In the rows, zero is written as 128.
These are runs of 8 systems, one row a step. Runs of the same system follow the same rule from any start.
far, trace 1, 8 rows:
[[ 96 110 123 136 156 164 123 105  96  67 120 104 102 121 151  73 130 146
  157 169 148 101 117 152 124 168]
 [170 152 131 164 184 123 124 153 126 126  83  91  98 133 142 117 165 121
  123 105  71  70 106 152 122 117]
 [119 124  81 125 148 173  89 163 124  71 122 162 153  99 147  92 160  75
  174 150 155  92 138 110 145 113]
 [115  99 159  70 133 120  91 170 141 114  89  75  80 104 141 133 156 130
   87 154  76  75 128 100 126 151]
 [153 150  92 115 112 149 109 119 187  84  85 200 141 133 139 152 140  99
  128  82  96  84 152 114 152  67]
 [ 69  79 126  62  78 157 138 113 136  45 121 111  89 130 152  88 108 149
  119 175 141  96 153 120 137 157]
 [177 157 123 143 116 110 178 125 179 118  77 106  76 183 137 115 132 150
   89  75  48  75 122 154 135  85]
 [117 129  52 133  91 187 152 138 146  53 150 160 139 154 145  26 127 104
  181 152 180 117 136 122 160 101]]
gug, trace 2 (8 x 26):
[[147 143 133  82 105 133  91 128 183 152 109 133 103 124  88 131 140 150
   64 131  71 130 114  84 157 103]
 [128 163 115 118 108 154 107  50 161 117 148 187 133 135  97 142 102 166
   96 133 124 176 115 123 162 100]
 [117 143 154 116 119 121 151  62 138 102 155  96  75 166 157 141  97 192
   89 149 112 154 101 158 136 143]
 [169 184 108 194 173 134 154  90 127 103 143 122 112 174 169 120 128 142
  146 108 116 131  90 183 136 106]
 [119 120 118 156 173 165 115 116 103  92 147  87 108 137 170  66 143 137
  186 165 166 120  88 136 123 178]
 [168 126 132 143 184 136  86 162 152 135  81  82  96 127 160 108 182 112
  151 108  86  64  95 106 121 148]
 [126 114 101 123 147 186  54  98 162 108  85 188 155  95 110 100 152 115
  179 119 143 101 128  78 140 142]
 [100  82 161  61  98 140 101  92 171 102  67 121  83 117 121 135 123 165
   95 127  89  79 145  92 124 160]]
pef, trace 3 (8 x 26):
[[156 150  94 167  98 132 165  84 167 135 141 183 155 175 136 127 104 126
  169  71 157 152 132 130 135  95]
 [ 89  95 155 141 114 134 164  65  98 135 128 106 112 140 100  85  89 191
  140 146 157 151 125 151 105 188]
 [187 174 127 207 163  98 172 134 114 184 111 114 128 160 103 119 133 136
  127  77  94 131 106 174 114 100]
 [106 138 115 169 180 165  93  90  76 122 171 152 165  98 123 111 127 131
  181 170 192 178 103 140 128 160]
 [138 128 192 128 172  85 104 136 100 200  99  80 108  95  86 176 141 158
   73 129  71 134 110 135 101 157]
 [152 178 100 156 169 136  82 110 131 113 153 211 185 108 158 210 137  80
  153 102 145 151 131 134 144  79]
 [ 50  73 188  71 128 121 103  83  85  97 114 116 111  78 128 183  99 164
   98 173 133 123 157 138 102 195]
 [172 161 127 155 137  79 171 165 135 123  84 147 135 142 154 200 138  84
  103  55  69  73 166 177 116  58]]
galo, trace 4, 8 rows:
[[145 159 116 169 155 117 145 157  85 151 121 139 154 108  79 120 134 115
  111 129 113 134 134 166 125  94]
 [ 98 121 138 100 134 134  97 146  92 134 166 113 136  91 103 126 129 134
  103 192 147 168 121 116 135 146]
 [148 151 152 113 144  95 117 156 127 144 117 109 111 117 125 181 141 127
   65 128  69 118 125 139 131 103]
 [126 161 108 117 124 132 108 120 127 114 192 168 157 123 148 172 119 108
  119 150 156 183 124 124 154  92]
 [104 104 178  91 112  86 144 123 123 123 145  85  97 140 180 193 109 143
  103 133 122 132 136 136 108 158]
 [162 167 111 179 137  97 174 143 114 142 152 149 159 152 152 166 122  95
  145  84 139 145 137 170 121  82]
 [ 90  87 148 115 107 112 144 144  92 151 183  94 142 125 144 126 110 127
  155 161 197 173 130 113 107 178]
 [164 132 156 156 133  69 169 182 113 200  99  89 125 136 101 149 139 120
   99  84  85 114 135 146  98 115]]
pef, trace 5:
[[113  75 134  99  79 136 148 126 168 125 100 102  99 155 135  78 123 145
  153 113 137  95 137  90 117 166]
 [165 126  98 154  95 136 162 138 176 154  98 135 130 170 104  64 133 125
  158  77 125 107 127 106 130 108]
 [120 117 102 143 106 169 131  94 139 139 131 140 134 140  79  38 116 159
  158 142 163 151 110 107 138 149]
 [163 153 133 154 129 128 137 109 146 185 111 110 109 146  61  78 129 178
   94 120  89 147  94 126 137 124]
 [153 183  99 167 157 166  99  69 142 126 160 165 138 140 114 108 128 153
  137 138 135 175  82 132 159 109]
 [121 138 168 124 167 138  95  61 123 130 125  99  86 122 120 136 122 194
   94 157  96 145  85 139 129 169]
 [177 178 128 168 191 131  98  90 151 117 112 142 114 143 170 174 148 131
  131  91  84 111  94 152 135 105]
 [ 97 107 143 126 180 167  70  69 112  70 108 138 116 100 168 143 134 141
  168 147 145 103 116 134 118 180]]
kile, trace 6:
[[123 138 168 102 135 106 111  83 140 127 129 125 103 127 147 204 113 160
   82 124  95 141 121 137 128 134]
 [150 161 108 170 150 129 143  97 132  93 136 164 141 152 178 163 124 110
  163  90 138 122 130 164 129  99]
 [ 89  84 151 122 135 138 139  92 105  81  99 107 102 126 157 120 114 149
  155 136 143  90 142 151 102 181]
 [162 118 126 156 129 101 163 178 137 159  79 104 124 145 126 114 148 103
  143  74 101  75 141 133 104 118]
 [104  97  99 117 128 163  95 168 114 115 132 141 157  95 115  73 150  93
  175 160 176 122 136  88 132 147]
 [121 104 161  71  90  99 116 161 148 177 109 109 114 107  83 151 129 141
   65 133  90 130 142  88 125 130]
 [149 174  79 138 112 140 121 140 143 124 171 195 176 128 117 143 129  91
  127 124 149 168 135 122 162  59]
 [ 69 113 155  81 104 137 129  66 109  80 148 129 103 118 125 146  88 179
   83 181 133 155 139 149 136 154]]
far, trace 7 (8 x 26):
[[143 136 105 164 115 130 180 115 127 112  94 149 130 153 110  95 114 129
  140  92 119 100 148 164 124 104]
 [112 120 106 137 120 144 157 160  97 109 131 103 121 128 101  50 128 131
  128 166 141 119 131 146 131 131]
 [163 159 115 138 144 126 121 175 136 155 121 104 116 127  96  97 156 123
   92 136  85 122 106 125 143  97]
 [128 144  93 105 126 165  77 140 149 111 156 159 145 109 121 109 146 109
  129 163 143 147 114  89 163 107]
 [124 123 157  79 125 128  85 109 163 128 135 101  91 128 149 153 135 156
   93 148 100 132 103  93 141 149]
 [149 146 117 133 124 142 116  71 181 105 119 172 126 157 167 160 121 134
  150  84 124 122 122 121 138 112]
 [ 96  91 137 120 114 143 148  93 126  89 126 103 101 149 168  98 111 153
  166 136 160 110 129 134 112 177]
 [167 133 130 174 143 109 166 138 138 150  80  99 108 160 133 103 141 131
  145  75  94  83 120 151 107 128]]
dubi, trace 8, 8 rows:
[[137 124 139 115 107 122 118 129 152 178 149 112 124 139 109 115 128 148
  117 132 130 164 105  91 133 142]
 [153 135 138 138 119 119 126 110 155 186 132 121 127 145 103 125 127 151
  124 106 121 155 105 103 127 136]
 [137 121 149 151 131 118 134  99 129 183 125 118 130 137  99 119 119 158
  139 109 134 151 111 121 112 155]
 [148 127 150 163 147 110 140 120 118 180 103 110 126 131  94 121 130 147
  132 102 113 127 115 138 106 145]
 [141 132 142 174 167 119 128 117  98 166 111 128 144 115 105 133 133 132
  151 108 131 132 119 149 104 144]
 [128 116 156 151 170 112 116 136  89 152 102 113 136  99 115 148 138 125
  136 121 119 113 131 146  99 153]
 [137 133 145 151 171 112 113 133 102 136 108 136 144 103 139 178 141 108
  138 108 117 110 135 149 108 128]
 [110 111 153 128 153 112 119 125  95 115 120 134 142 103 158 185 127 112
  141 123 138 116 148 147 104 146]]
gug, trace 9 (8 x 26):
[[ 97  93 126  99  83 132 152 139 126 109 102 138 128 118  97 101 114 131
  117 136 131 107 167 124 123 130]
 [131 140 117 120 103 116 158 154 125 122 107 139 127 125  90 118 124 125
   82 127  94 112 153 148 135  86]
 [108 146 109 121 117 141 133 136 100 109 155 148 144 110  92 112 116 129
   97 171 139 158 139 147 148 101]
 [127 150 140 107 138 110 123 156 111 127 160  95 110 121 135 152 132 131
   77 165 107 149 114 139 140 115]
 [147 166 114 142 153 128 103 131 125 129 172 146 149 125 151 164 137 106
  130 136 140 163 109 129 145 102]
 [115 113 145 106 128 121 108 123 133 129 173 103 118 136 179 155 128 129
  144 147 158 155 109 103 127 160]
 [163 135 131 140 129 108 132 133 166 151 129 121 126 161 174 159 139 113
  152  78 124 122 118 111 121 122]
 [122 102 114 135 101 145 140 110 145 133 137 144 145 147 137  97 118 126
  183 111 179 138 130 101 122 150]]
defel, trace 10, 8 rows:
[[127 125 152 132 151 117 129 116 115 117  82 119 108 115 122 147 129 144
  107 116  87  92 137 158 113 135]
 [122 140 105 145 148 144 125 118 115  76 116 163 141 118 150 138 130 106
  149 124 135 103 146 158 131 108]
 [102 108 131 105 128 133 133 158 105  91 108 101 106 109 126 101 134 126
  108 159 114  91 143 142 125 136]
 [159 153 105 143 139 119 135 172 133 122 114 138 138 128 132 137 149  92
  119 108 101 100 138 140 135  79]
 [102 124 104  83  95 149 118 147 137  81 151 141 128 119 134 110 127 114
  110 169 141 130 142 109 156 109]
 [149 139 140 111 104  98 153 158 152 147 116  99 101 149 120 137 130 136
   76 115  78 114 129 129 133 102]
 [138 155  93 128  98 137 145 112 157  95 169 164 140 160 164 138 115 115
  140 118 151 150 132 127 154  88]
 [111 106 145 102  91 120 163 130 137 125 139  71  83 158 135  90 112 165
  103 152 123 130 116 125 127 153]]
dubi, trace 11, 8 rows:
[[101 158 122  82 118 148  80 101 123 110 179 174 145  92  98 169 111 139
   68 187 133 191 126 117 167 100]
 [120 150 156  72 105 112 117 100 152 121 170  98  79 142 138 171 110 176
   41 168  90 169 102 123 156 120]
 [160 176 125 144 116 118 155  79 168 131 194 107  95 198 180 140 109 166
  117 123 129 182  77 139 151 113]
 [131 109 139 139 106 117 174 131 135 155 178  48  91 188 163  70 118 160
  157 140 164 157  87 120 118 176]
 [186 131 106 169 125 121 150 187 161 193 128  81 122 172 128  56 163 111
  170  93 128 118  93  91 124 129]
 [136  99 113 157 139 152  93 140 129 192 122 143 174 107  87  73 150 110
  205 116 182 145 115  69 114 167]
 [133  89 158 107 132 125  79 144 145 196  52 133 137  81  53 123 151 134
  117 104  92  97 139  76 107 157]
 [143 146 141 157 155 136  90  50 141 156  78 211 164 100  76 183 117 148
  130  76 107 136 139 134 120 118]]
defel, trace 12:
[[136 137 121 127  84 118 155 155 128 197 153 112 133 134  40  71 117 156
   82 151 126 181 117 111 141 112]
 [161 185 116 157 127 125 123  96 141 180 183 152 146 146  89 132 117 154
  101 131 130 210  89 126 154  94]
 [115 145 154 121 139 136 104  61 123 140 185 106 105 138 134 140 106 188
  104 172 142 198  79 128 139 162]
 [156 148 172 167 186 103 115  83 121 165 148  85 104 150 175 181 131 158
  140 107 119 152  79 148 106 168]
 [113 105 144 145 173 140  92  96 110 112 154 121 140 121 200 160 134 116
  204 130 185 136 110 120 106 189]
 [113  67 174 126 160 109 104 158 102 166  88  80 125  98 140 140 150 116
  168 115 137  89 133 105  79 201]
 [135 104 121 146 146 127  95 152 122 157  91 184 191  87 113 162 148  71
  186  82 156 106 163 101 103 130]
 [ 73  73 143  81  96 139 105 131 105 130  87 167 159  65  55 125 114 129
  114 151 142 119 181 104 115 151]]
fif, trace 13 (8 x 26):
[[154 171 139 170 144 107 168  57 136 108 104 159 116 163 151 190 101 154
  111  70  88 118 134 196 120  95]
 [ 91  97 135 154 139 152 157  54 105  67 124 125 111 152 180 105  99 159
  191 127 177 110 130 167 105 184]
 [144 102 130 179 142 107 191 193  93 152  89  62 115 146 127  60 149 112
  164 105 123  73 135 158  90 150]
 [151 138  69 157 162 178  81 180 130 126 146 148 168 108 129  59 175  71
  198 144 171 126 105  87 149 118]
 [108  82 141  43  93 133  73 197 158 149 106 101 112  86  92 109 155 116
   85 168 102 105 137  47 138 144]
 [177 191 103 118 119 122 101 131 184 143 117 196 148 125  99 188 140 109
   69  91  69 137 133 115 166  37]
 [ 73 110 142  65  85 158 110  17 161  55 133 177 106 134 149 170  78 180
  106 148 140 143 145 124 145 144]
 [141 135 155 164 109  79 236 106 112 125  80  97  88 178 122 135  93 166
   88  78  73  91 155 215 100 110]]
galo, trace 14 (8 x 26):
[[151 136 108 177 144 155 119  70 152 132  64 197 154 128  89 113 125 136
  168  67 118 103 138 136 122 116]
 [ 78  85 134 124 137 175  97  64 111  98  91 156 132  93  95  86 113 162
  167 149 159 116 137 121 116 185]
 [132 125 136 155 179 144 116 114 109 100  32 139 112  97  93 111 147 140
  122 108  69  50 141 167 112 132]
 [105 139  83 136 168 194  70 119 102  62 115 185 160  75 105  83 148 104
  157 173 152 112 131 129 152 117]
 [ 93  91 151  71 149 148  82 146 125  62  70  98  83  87 147 128 154 128
  101 165  82  50 142 119 126 157]
 [151 167  69 132 145 162 108 157 149  49 101 190 145 117 150 129 157  72
  130 118 101  72 150 144 163  48]
 [ 67  79 110  52  87 168 112 135 141  27 146 122 105 121 189 104 124 114
  143 186 167  98 153  99 147 153]
 [154 131 105 128 108 115 187 175 159  64  68 107  85 169 177 113 144  99
  116  83  71  30 158 162 130  80]]
kile, trace 15, 8 rows:
[[134 130 173 113 117  79 139 128 132 179 183  75 107 156 164 188 115 149
  102 130 128 179 101 119 117 149]
 [148 145 120 167 128 113 150 105 132 154 193 135 154 169 184 160 114 116
  182  99 186 183 107 131 121 132]
 [ 96  82 173 133 112 108 155  72 112 156 145  99 119 149 150 144  91 168
  166 118 176 157 125 130  90 204]
 [162 121 143 194 127  82 182 134 117 213 116 119 157 157 111 133 118 123
  173  57 149 142 132 139  86 140]
 [ 94  88 135 161 143 139 122 121  73 172 140 137 177  94  87  93 118 126
  195 142 205 164 133 119  97 186]
 [129 104 185 137 133  73 131 149  92 237 110 106 152  95  55 170 124 142
  101 108 115 157 139 122  86 159]
 [133 154 117 173 165 120 104 147  74 176 171 183 212  84  97 173 129  82
  160 127 180 191 134 137 120 110]
 [ 65 100 196 101 146  92 108  95  58 149 150 123 143  71 114 221  95 152
   96 168 149 174 148 153  94 180]]
fif, trace 16:
[[107 124 128  75  85 117 150 155 134  90 129 116 101 131 130 132 117 131
   69 157  99 113 153 135 146 101]
 [145 177  97 137 120 131 155 119 141  82 157 143 117 162 157 136 119 126
  103 131 113 136 121 162 157  74]
 [107 121 128 105 106 140 148 105 137  77 159  91  83 163 176 103 112 157
  122 162 139 130 111 138 141 147]
 [170 154 121 158 129 108 173 154 144 145 138  74  94 180 153  97 140 135
  123 108 102 120  99 145 130 113]
 [147 138 103 139 134 162 103 110 164 127 167 117 120 159 162  82 142 132
  173 137 162 151  80  88 148 145]
 [147 104 152 103 101 112 128 152 170 187 112  74  97 148 111  96 141 151
  111 117 102 121 107  77 123 155]
 [177 166 107 160 132 142 103  97 180 174 130 171 149 148 102 124 136 134
  142  85 121 156 100  98 146  99]
 [ 97  88 155  93  95 147 106  60 155 143 104 139 113 124  92 112 105 184
  126 132 135 141 127  89 121 177]]

Which system made each run below?
trace 17:
[[ 69 103 136 126 131 158 126  89  70 110 157 116 128 102  89  74 101 171
  136 200 179 168 120 142 125 182]
 [174 164 158 195 205  91 125 151  84 206 107  90 128 113  92 143 153 134
  113 106  83 132  94 164 103 131]]

defel
trace 18 (2 x 26):
[[126 121 158 118  93  81 156 141 117 196 147 117 141 126  82 161 105 143
   85 124 125 176 142 127 115 125]
 [128 158 110 165 131 121 148 123  88 147 188 157 173 127 114 142 109 116
  140 140 175 194 127 155 132 106]]

kile
trace 19:
[[138 127 131 130 151 106  97 200  94 178  96 154 177  62  63 163 156  78
  106 121 106 117 160 119 117  99]
 [ 79 116 135  71 112 133  84 142 100 116 131 183 166  54  76 180 117 108
   80 173 134 151 172 113 140 111]]

far
trace 20, 2 rows:
[[137 109 121 129 160 152 105 148 146  86  78 101  97 128 170  92 165 110
  162 118 105  50 119 119 124 149]
 [143 101 116  95 123 146  87 172 177 118  80 120 113 120 140  99 166 100
  145 114 103  66 130  70 133 132]]

kile
trace 21, 2 rows:
[[ 87  86 150  74  65 107 158 131 135 120 165  97 109 148 158 139  98 142
  118 150 160 150 146 109 121 158]
 [166 154 122 166 110  88 206 143 133 150 117 117 120 173 124 132 116 126
  110  77  98 118 140 172 119  84]]

galo
trace 22:
[[120 109 111 117  74 149 152  79 171 111 100 174 132 152 107  98 101 148
  145  96 140 119 152 113 132 123]
 [127 125 116 149  97 139 183  91 136 119  95 131 108 159  87  64 103 169
  123 112 115 116 135 156 128 125]]

pef
trace 23 (2 x 26):
[[162 147 104 140 141 144  90 148 154 158 100 165 155 109  85 113 157 106
  131 108 108 117 123  97 141  98]
 [ 97 100 136  71  99 154  81 100 156 117 121 155 127 104 108 131 122 144
  116 152 136 136 136  80 142 148]]

galo
trace 24, 2 rows:
[[141 128 116 105  73 107 161 173 155 144 101 143 133 136  89 123 125 113
   88 103  94 108 163 116 136  79]
 [124 148  93 112  68 137 164 117 153 104 151 173 140 153 104 112 100 132
  101 129 135 154 150 133 158  75]]

defel
trace 25:
[[109 130 149 109 143 108 120 119 107  93 126 150 134 104 163 218 118 112
  106 127 118 117 157 158 120 116]
 [ 98 107 141 113 129 108 146 142  97  75 117 132 130 113 172 180 120 100
  126 127 132  93 170 162 112 124]]

pef
trace 26:
[[120  88 122 136  89 110 162 193 102 194 127 114 163 115  68  75 128 106
  151 127 167 141 154 102 105 143]
 [131 115 134 114  87 109 147 173 126 197 105 119 137 111  29  89 127 141
   78 133 102 140 143 106 126 114]]

galo
trace 27 (2 x 26):
[[180 191  87 174 167 151 100 102 157 113 122 196 157 136 139 153 146 104
  149  88 112 126 112 139 151  67]
 [ 71  71 154  78 119 153  84  83 131  89 147 117 117 112 178 142 115 145
  167 166 181 135 127  90 118 204]]

galo
trace 28 (2 x 26):
[[139 154 105 105 143 144  87 152 143  95 148 139 128 116 156 143 151 100
  113 153 117 126 117 110 157  98]
 [120 123 142  75 105 121 116 132 160 101 133 113  97 136 168 166 128 132
   92 137 103 117 132 110 142 123]]

fif
trace 29:
[[190 196  87 178 151 132 162 163 138 126 133 106 105 166 121  74 152 124
  102 121  79 116  92 165 158  64]
 [116 132 108  97 139 192  70  87 166  74 162 111  90 140 169  70 141 157
  146 184 146 137  75  84 166 161]]

fif
trace 30, 2 rows:
[[140 154 123 143 167 153 112 117 124 103 130  88  86 137 138  80 147 155
  116 162 103 118  82 143 143 137]
 [161 155 119 141 182 152  77 131 147 121 127 104 103 131 154 110 167 129
  136 138 102 112  77 112 143 132]]

pef
trace 31 (2 x 26):
[[150 105 149 130 114  97 135 140 156 179  96 130 139 136 128 161 134 114
  145  69 120 112 142 104 103 136]
 [121 105 140 148 112 110 151 106 117 162 110 166 166 122 106 155 108 123
  159  84 156 136 160 133  98 137]]

dubi
trace 32, 2 rows:
[[152 136 138 163 182 112 128 155 106 129  97 100 120 121 152 143 155 107
  144 104 100  84 120 156 107 131]
 [119 103 126 122 164 143  85 162 115 110 119 118 138  97 162 129 160  90
  171 142 147  96 127 105 119 156]]

kile
